128 stands for zero in the data rows.
Some points, each followed by its number:
[ 80  99  74 153 100 167 132 111 153 116 158 118 126 168 112 127  87 129
 144 104 122 168 117 135 176 119 175 115 154 105 119  78  97 165 167 115
 172 152 176 173 179 158 162  99 161 124 131  87  90 146 105 133 197  96
 121 155 133 136 137 136 140  91 121 108] 0
[134 185 165 155 109 147 116 107 126  67  89  96 128 145  99  63 124 139
 150 154 113 114 103 114  96 162 107 169  51  98 111 122 143  74 137 105
 158  34 108 161 110 174 102 135 126 172 108  46 121 144  91  27 122 112
 125  58 173  71 111 131  96 137 152 139] 1
[143 139 171 133 147  62 169 155  96 158  84 165 189  94 151 120 153 116
 121 121 154  66 166 175 149 137 101 172 148 162 142 158 122  95  88 138
  81 148  88  80 110  91 132 101 112 141 160 148 109 145 150 145 110 109
 134 129 102 109 151 133 117 128  99 103] 2
[121  75 141 117 178 106 147 149 125 116 125 151 140 139 146  99 128 136
 141 100 117 141 144 160 173 115 148  99 142 152 125 100  97 167 158 137
 139 134 107 133 137  84 168 138 117 104 180 123 130 135 115 168 122 131
 115 152 153 131 138 154 158 108 142 116] 3
[176 188  66 184  38 117 101 105 141 200  83 149 169  50 109 202 120 166
 164  99 149 139 110  98 117  68 171 218 202  88 107 200 160  99 116 162
 114 131 170 202 123 191  79 131 212 112 120 140  83 132 123 113 189 203
 117 106  88 105 173   3  92  73  90  46] 4
[ 96 128 116 162 133 131 153 101 123 139 120 125 162 128 122 114 107 120
 117 105 121 131 145 145 174 133 131 138 152 112 122 114 101 126 139 117
 146 152 158 142 153 142 155 130 142 129 155  96 104 167 116 133 160  87
 115 126 154 109 155 133 114  98 116 101] 5
[138 166 182  99 112  70 162 140  88 118  60 159 182 132 185 100 168  84
 117 120 134  72 149 138 114 155  74 171 117 175 149 166 131  73  79 133
  92 134  64  58  66 113 115 130 105 160 125 134 105 101 164  98  72 110
 120 126 129  92 108 146 110 172  69 163] 6
[105 161 107 158  99 159 122  74  92 129 114  55 112 145 130 118 143 136
 107  95  86 165 128  57 108 101 107 121 104 113  95 154 115 121 140 157
 156  96 129 163 111 172  83 151 141  56 121  93 159  64 152 115  98 162
 137 123 114 115 121 137  76 121 128 149] 7
[ 92  74 116 125 147 122 147 129 141 103 131 135 138 163 138 101 110 140
 146  98 110 160 132 156 179 117 167 106 137 131 119  86  89 175 178 133
 160 137 128 150 155 108 166 120 134 110 173  98 104 139 108 152 151 128
 119 152 144 120 124 156 161  97 136 114] 8
[ 87 146  94 177  99 171 139  88 126 138 137 108 151 146 113 116  95 110
 118 108 110 147 129 122 164 134 134 135 150 101 112  99 104 121 139 111
 166 156 186 157 165 180 156 113 155 137 124  82  99 160 115 111 180  64
 115 126 144 116 157 129 102 100 111 114] 9
Which five points above are nearest to each new point, looking only along the 3 directions in which the numbered points spread most? Their numbers follow each, nearest first.
[172 114  55  87 106 141  63 169 180  87 171 162  62 128 111 203 123  98
 180 149 208 144  97  75 110  86 127 141 167  91 166 134 212 163  74  55
  68 201 160 125 171 116  70  81 145 149  53 134 153  97  93 118 153 132
 112 128 144 214  93  74 139 111 163 124] 5 9 7 0 8
[145 125 138 137 171 127 154 140  97 185 152 161 154  83 131 166 173  86
 118 119 163  82 193 147 148 123 107 101 152 162 165 155 119 112  93 107
  71 179 130 107 136 125 140 138 112 107 133 164 174 127 149 192 146 107
 113 147 130 159 203 121 127 130 105  91] 2 3 5 8 6
[136 158 175  83 123  91 148 126 104  92  81 153 159 138 189 112 158  66
 108 131 135 103 147 113 105 163  74 130 109 158 175 159 131  87 103 123
 112 133  88  67  56 118 110 120 123 152 123 155 129  93 163 100  72 120
  95 127 111  90 102 144 122 196  84 192] 6 2 1 7 3
[185 149 155 154  91 145 115 174 128 160 148  92  96 125  88 144  76 189
  74 210 120  80  76 142  72 134 145 163 148 126  97 140 177 111  81 183
 126  86 136 111 109 130 111 153 125 183  71 199 107 156 181 100 124  98
 217 163  97 178 104 138  80 172 142 164] 7 5 1 9 2
[158 159 167  80 169 132 113  96 136  89 104 131 107 103 158 138 130  79
  72 165 133 134 133  94  79 175  78  82 116 129 194 163 143  96 133 105
 137  99 134  98  50 120 111 164 122 152 123 194 173 136 136 109  74 145
  57 121 147 103 101 118 118 214 113 200] 6 1 7 2 5
[192 152 100 166 151 185  37 196 142 131 225 169  86  88  23 136 128  93
 218 187 197 115  91 121  93 153 128 136 130  80 170  98 172  77  99  75
 150  89 154 154 155 203 120 128 168 190  75 169 173 146  91  74 152  69
  90  77 202 164 182  76 139 150 198 108] 7 9 5 1 0
[187 141 133 182 133 151  69 196 130 111 166 128 102 125  68  78  71 126
 166 161 134 143  56  98 122 147 118 157 151  84 120  74 172 115 115 149
 183  96 151 150 131 150 124 126 181 157 114 148 142 141 113  58 102  33
 131 104 185 141 142 127  96 132 222 165] 7 9 5 1 0
[171 106  58 102  98 126  67 188 176  94 153 154  65 128  95 188 111 133
 184 155 205 127  83 105 117  93 147 171 179  99 149 140 199 159  77  71
  79 154 128 138 169 109  72  66 140 155  62 124 133 112  89 113 145 133
 127 157 128 220  73  85 123 103 154 107] 5 9 7 0 8
[160 115 150 108 115  96 135 164 201 101 158 141 108 114 104 174  65 161
 101 199 157 123  91 144 104 156 151 155 111  62 165 125 178 146 137 132
 119 131 169 104 107  67 114 144 164 165 107 173 108 187 134 109 141 162
 173  84  91 105  96 106 155 168 191 145] 5 9 7 3 8
[ 60 128 118 128  66 106 168 107 114 138 128  94 150 171 159 136 147 134
 130 127 121 121 144 143 116 129 136 141  68 150 132 129  92 126 148 171
 121 150 122 108 139 146  96 168 141 120 134 115  72  89 176 131 157 146
 182 128 142  84 110 165 158 130  89 132] 5 7 9 3 8
[170 121  68 118  92 157  71 176 179 117 153 140  64 117  74 183 105 161
 168 166 184 115  75 127 114  99 170 164 173 109 122 127 185 145  87  75
  95 114 128 161 176 129 106 125 120 168  55 122 125 141  77 116 163 132
 134 165 178 218  91  83 119 100 137  90] 9 5 7 0 8
[147 136 159 145  86 115 134 157 135 135 129  80 107 139 108 130  78 203
  88 196 112 100  80 152  84 136 153 168 111 120 101 130 152 123 124 199
 136  77 124 115 111 111 100 172 134 166 112 176  80 152 174 100 127 133
 220 141 126 125  85 151 111 156 147 159] 7 5 1 9 2
[144 132 171 143 163  66 168 150 100 157  87 158 185  91 144 115 141 122
 116 120 145  74 162 176 161 134 103 166 152 151 138 157 119 103  99 137
  90 142  97  91 116  88 135 125 114 134 173 142 116 159 138 148 109 108
 131 127 131 109 154 134 113 118 116  99] 2 6 3 5 8
[132 127  90 157 177 132  49 135 161 159 195 164 105  69  52 133 152  94
 229 169 179 142 122 138 101 150  93 146  77  54 166 134 141  96 133  70
 145  90 162 144 163 176  95  49 155 166 130 105 174 172  48  83 139 139
  84  22 137 122 140  63 172 110 202  63] 7 9 5 0 1
[163 121 145 125 191 146 138 141  97 180 153 164 139  78 127 157 178  92
 113 115 151  89 185 139 142 113 110  78 161 169 152 149 125 120  91  96
  78 161 119 116 129 124 160 116  92 105 128 169 198 125 136 196 128 111
  97 157 112 181 206 118 124 133 112 100] 2 3 5 8 6
